128 stands for zero in the data rows.
Some points, one per row:
[107  77 142 141 179  97 128  95]
[140 153 105 187 167 113 121 150]
[146 164 106 166 139 126 123 156]
[130 136 128 110 104 140 131 132]
[131 132 123 141 135 124 126 133]
[159 195  91 178 127 139 119 178]
[149 177 107 142 106 145 123 160]
[168 221 103  93  28 188 126 183]
[125 117 129 144 151 117 126 124]
[143 162 114 132 107 143 126 151]
[123 116 128 144 152 117 127 122]
[108  85 158  71 103 134 135  93]
[136 147 128  98  87 150 131 139]
[118 105 144  95 113 132 132 108]
[126 123 119 177 177 103 123 131]
[114  97 133 152 172 103 127 112]
[122 114 135 118 130 127 129 118]
[109  87 145 112 141 116 131 100]
[134 141 127 114 105 140 129 135]
[117 104 139 122 139 118 130 112]
[111  89 136 149 174 100 129 105]
[146 166  95 215 182 108 117 162]
[124 118 132 125 134 124 129 121]
[138 154 118 133 116 137 127 145]
[140 149 108 181 162 115 123 147]
[103  74 167  46  89 139 140  84]
[143 166 118 115  89 152 126 151]
[121 110 129 149 159 110 126 119]
[136 148 118 144 130 130 126 142]
[127 128 128 127 128 130 128 127]
[120 114 128 146 155 113 128 122]
[136 143 118 147 136 126 126 139]
[144 162 114 135 110 141 125 152]
[134 143 125 116 105 140 128 137]
[151 184 118  92  56 169 130 159]
[133 138 123 136 127 131 127 136]
[116 102 140 120 140 118 129 111]
[130 136 142  57  55 163 135 125]
[162 202  90 173 116 144 120 181]
[121 110 131 139 150 116 127 118]
[137 150 115 152 135 127 125 144]
Then 10 other points, each followed by its number:
[128 128 126 136 137 125 128 130] 0
[122 115 125 154 162 110 127 123] 1
[107  79 149 113 147 113 133  94] 2
[118 109 140 113 127 124 130 114] 3
[137 149 125 115 100 144 129 140] 4
[122 115 139 101 112 133 131 116] 5
[164 207  87 180 120 141 119 184] 6
[146 170 107 148 117 139 124 158] 7
[111  88 142 132 159 108 129 102] 8
[173 229  69 223 147 133 115 202] 9
Which of these numbered points is nearest to each point below, looking only along the 2 directions in which the first points spread most? Its number follows each.
[110  89 138 139 166 105 130 104] > 8
[184 253  65 207 113 151 115 218] > 9
[189 255  60 210 109 154 113 224] > 9
[104  73 153 103 144 113 133  89] > 2
[138 153 123 116 100 145 128 144] > 4
[104  73 153 106 146 112 134  90] > 2
[119 109 138 114 127 126 130 112] > 3
[166 213  86 174 107 147 119 190] > 6
[122 116 135 117 126 126 130 120] > 3
[111  90 138 138 164 106 129 105] > 8
[130 134 123 138 133 127 128 133] > 0
[179 245  80 152  67 171 119 207] > 6
[137 150 124 117 104 140 128 140] > 4
[130 132 125 139 134 125 127 132] > 0
[148 171 106 155 123 135 124 160] > 7
[121 115 142  97 109 136 132 115] > 5
[113  96 138 134 159 111 129 108] > 8
[132 137 121 142 135 126 126 136] > 0
[141 162 123 101  78 155 128 146] > 4
[108  82 142 137 169 102 129  99] > 8
Here are 10 other points, each followed by its number:
[116  98 137 130 151 114 128 109] 0
[120 109 145  90 105 137 134 111] 1
[127 127 128 128 130 127 129 128] 2
[ 95  52 161 104 158 104 135  77] 3
[100  66 162  76 121 123 135  83] 4
[129 126 114 190 189  98 122 133] 5
[114  94 129 169 193  93 125 110] 6
[116  98 134 154 173 101 126 112] 7
[163 207  85 183 124 139 120 185] 8
[120 113 139 106 119 131 130 117] 9
Which of these numbered points is nearest to each point below, looking only along the 2 directions in which the first points spread most? Its number follows each.
[116 101 138 128 146 115 130 110] > 0
[119 109 147  82  99 139 133 111] > 1
[ 92  45 166  98 158 102 134  70] > 3
[ 98  64 166  68 118 124 137  80] > 4
[129 127 129 130 130 127 128 126] > 2
[116 101 132 150 169 104 127 114] > 7
[118 104 140 108 125 127 131 111] > 9
[122 114 145  82  95 142 133 115] > 1
[143 159  96 213 185 105 117 159] > 5
[112  91 138 144 169 103 128 106] > 7
[130 132 124 139 136 124 126 130] > 2
[115  96 142 120 144 115 130 108] > 0
[134 136 114 176 166 112 121 139] > 5
[108  82 141 141 175 101 130 100] > 7
[ 98  63 169  46  98 134 139  76] > 4
[101  66 154 108 155 109 133  86] > 3
[181 249  65 211 118 148 116 217] > 8
[ 97  64 173  39  89 137 138  77] > 4
[ 91  46 174  53 118 124 139  68] > 4
[166 214  95 141  80 162 122 186] > 8
